Rotation paths and how fast each direction turns (degrees per step)
Each turn is a multiple of 5 degrees from 10 to 175, or 0.
Each row of a path follows its step; steps can be skipped.
Rotation 1:
step 0: [-15  -3  -6 -15   3  10 -11  -3 -30  -1   9  12  -5 -19   3  -6 -17 -12
   3  -4   1  16   7  -4   0 -23   7  -9 -10 -10   7  10]
step 1: [-28  -6 -13   2  13  11  18 -17 -10  -2   1  -3  15   5   3   7  10  19
   0  12  -6   7  -5  19  14   7   0   7   9  -8  12 -11]
step 2: [-10  -6  -7  -8  -4  -3   2  13  -1   4  10  12   5  -7 -13  12 -20   8
 -14 -27   6   9  -3 -14   5   9  15  15 -15  10   4 -16]
step 4: [  3  14  -4 -18  29  15  -6  -4   3   8  -9  16  12  -1  -2 -15 -18  -3
  -1   5 -15  13 -14 -13   5  -1   2  17   1  -2  11  -1]
step 5: [-10  -9  -7 -17  -3   0 -16 -24   3   5  -4  16  -3 -11   0   5  19   9
 -17 -15   1  19  19  20   3   5   0   6   4  -6  -5  -1]
step 7: [-18   9 -17  10   4  19   1  -5  16   2  17   7   9  -4  -4   2 -15   6
   5  -2 -12  -2   5  25  13  26   5  -2  10   5   0 -10]
step 8: [-10  22  10 -15   5  -7   3   3   7  -9 -12  10   3 -13   3  12  -6 -11
  -4 -21   4  -8  15  -9   5  -1   1  31 -13   7   8 -12]
step 9: [  9  -4 -22   2  15   1   0  -5  -8   6  -4  28 -21 -13  12  -8  -4 -10
  12   3   8   7  17   5  -1  13 -11  -4  13  -8  16  -4]
step 10: [-17  -3   7  -2  10   3  -5  -9  -2 -11 -18   2  24 -12  16  -1 -13  -6
  -2   0 -20  29 -10  -4  -2   8 -10   9   7  -1 -11  -7]
[  0   0   2  -7  -7   0   1   3  -5   0  -4   4   2  -6  -5   0   2  -4
  -1  -3  -3  -4   3   5  -7  -2   5   3  -3   2 -14  -4]  130
[ 3  8  2  3 -3  4 -7  7 -5  3  1  2  6  8  2  8  1  2 -6 -5  2  3  6  2
 -4 -3 -6 -1  0 -4  2 -4]  125
[ 8 -5  3  0  1  2  6 10  2  1 -4  3 -3  1 -1  3 -3 -6  3 -2  1 -1  0  1
 -1  5 -2 11  9  4  6 -2]  65
[ -3  -3  -5  -2  -8   4  -7  -2   3   5   8  -7  -3 -10   0   2  -1   2
   3   2   0   2   6   1  -2  -2  -6   1  10   4  -1   0]  160
[ 2  0  5  9  2  7  2  2 11  2  6 -2  3 -2  0  7 -3 -4 -2  2 -2  0  3 -2
 -3  2  7 -4 -7  6 -4  0]  85
Rotation 2:
step 0: [ -9 -11  -9 -13   9  13  -6  -9  -6  -9  -7 -13 -10  11  13 -20   0  -4
  -9  -1   0 -19   3  -4  10  10   1 -19 -13 -16   5 -24]
step 2: [ -8   6   8   3 -15 -11  -5 -14   0  -8   2   2 -15  -4  -8 -24   9  -5
 -25  13   8   4   7 -21  17  -4  15  -6 -18   1  -4  -3]
step 3: [ -4  -2  18  -3  22  12 -15   3  -6 -16   1  15  -3  17   1  -5  15   4
 -10 -15 -20 -10 -14 -16  -1  -4  -2   4 -11   1 -10 -12]
step 4: [  7   7 -18  -3 -11   0  -3  -4   2   5   0  -1 -16  24 -10  -5  -3  -9
  -2 -15  -6 -10   1 -10  29  13   9 -12   2  18 -20  -5]
step 5: [-15  -9  11  -2   4   0   7  -1  -8   3  -6  18  -5  10   8  -7  -3 -10
 -19   5  -1   5  -2   9  12  13   3 -16 -17  -8   5 -36]
step 6: [ -3   9   0 -16   3  -3 -10  -6 -25   4  -2  -3   3   1  -9  -1  -7  14
   0  -1  -4 -20 -16 -23  18   9   7   5 -24  14  10  -2]
step 8: [ -2   4  36  -9   0 -12 -15  -7   5 -14  -2  24  -9  16  -3   1  -5  -8
   8 -16  -3  -3  -2 -10  11   3   2   5 -12   9  -5 -12]
step 9: [ -3  -4  -8  -7  -1   8   0  -5  -1   6  -5   7 -11  14 -10 -30   9  12
 -21 -10   0   2  -3 -17  31   0  -4 -15   2   8   2   2]
step 10: [ -5 -13  -7   0  -4   3 -10  17  -5  -2  -4  12  -6   9  22   0   1  -6
  -3  -8 -25 -18  -4  -9   4   7   7  -7 -18  -3   1 -31]
[  1  -6  -4  -7   4  -5   9  -5   2  12  -2  -1  -1   2  -1   1   2  -6
   1   1 -11  -2  -4   3   0  -1   1  -1  -3  -3   1   1]  65
[10  6 -8  3 -4  6 -4  3  2 -1  0 -9 -5  4  4  4 -1 -3  2 -2 -9  0  0 -3
 -5  1 -4 -2  1  3  4 -4]  115
[ 0  1  2 -6 -6 -8  0  7 -5  4  3 -3 -8  4 -2  2 -3  9  5 -3  3  2 -4 -1
 -4 -4 -3  6 -1 -2 -7 -5]  155
[-4  0  5  1 -2  1 -1 -4  7  3 -4  3  5 -7  3 10  4  6  6 -3 -3 -1 -6 -6
 -2  5 -3 -4 -3  4 -6 -4]  155
[ -3   3  -7  -6 -11  -2   0  -1   0  -4  -2   1   6  -2   4  -7   5  -4
  -2  -3   0   8  -5   1  -5   3   8  -2   2  -7  -3  -2]  145
[-3  3 -5  9 -4 -1  4  5  1  6 -5 -6 -2 -7 -3 -3  4 -2  0  1  1  2  7 -3
  8 -8 -1 -5 -1 -2 -6 -4]  145
[ 3  9  9 -3  1  0 -3 -6  3  0  2 -4 -1 -6 -5 -2  2 -5 -1  5 -3  3  1 -6
 -7 -8  4  5 -6  0 -2  5]  70
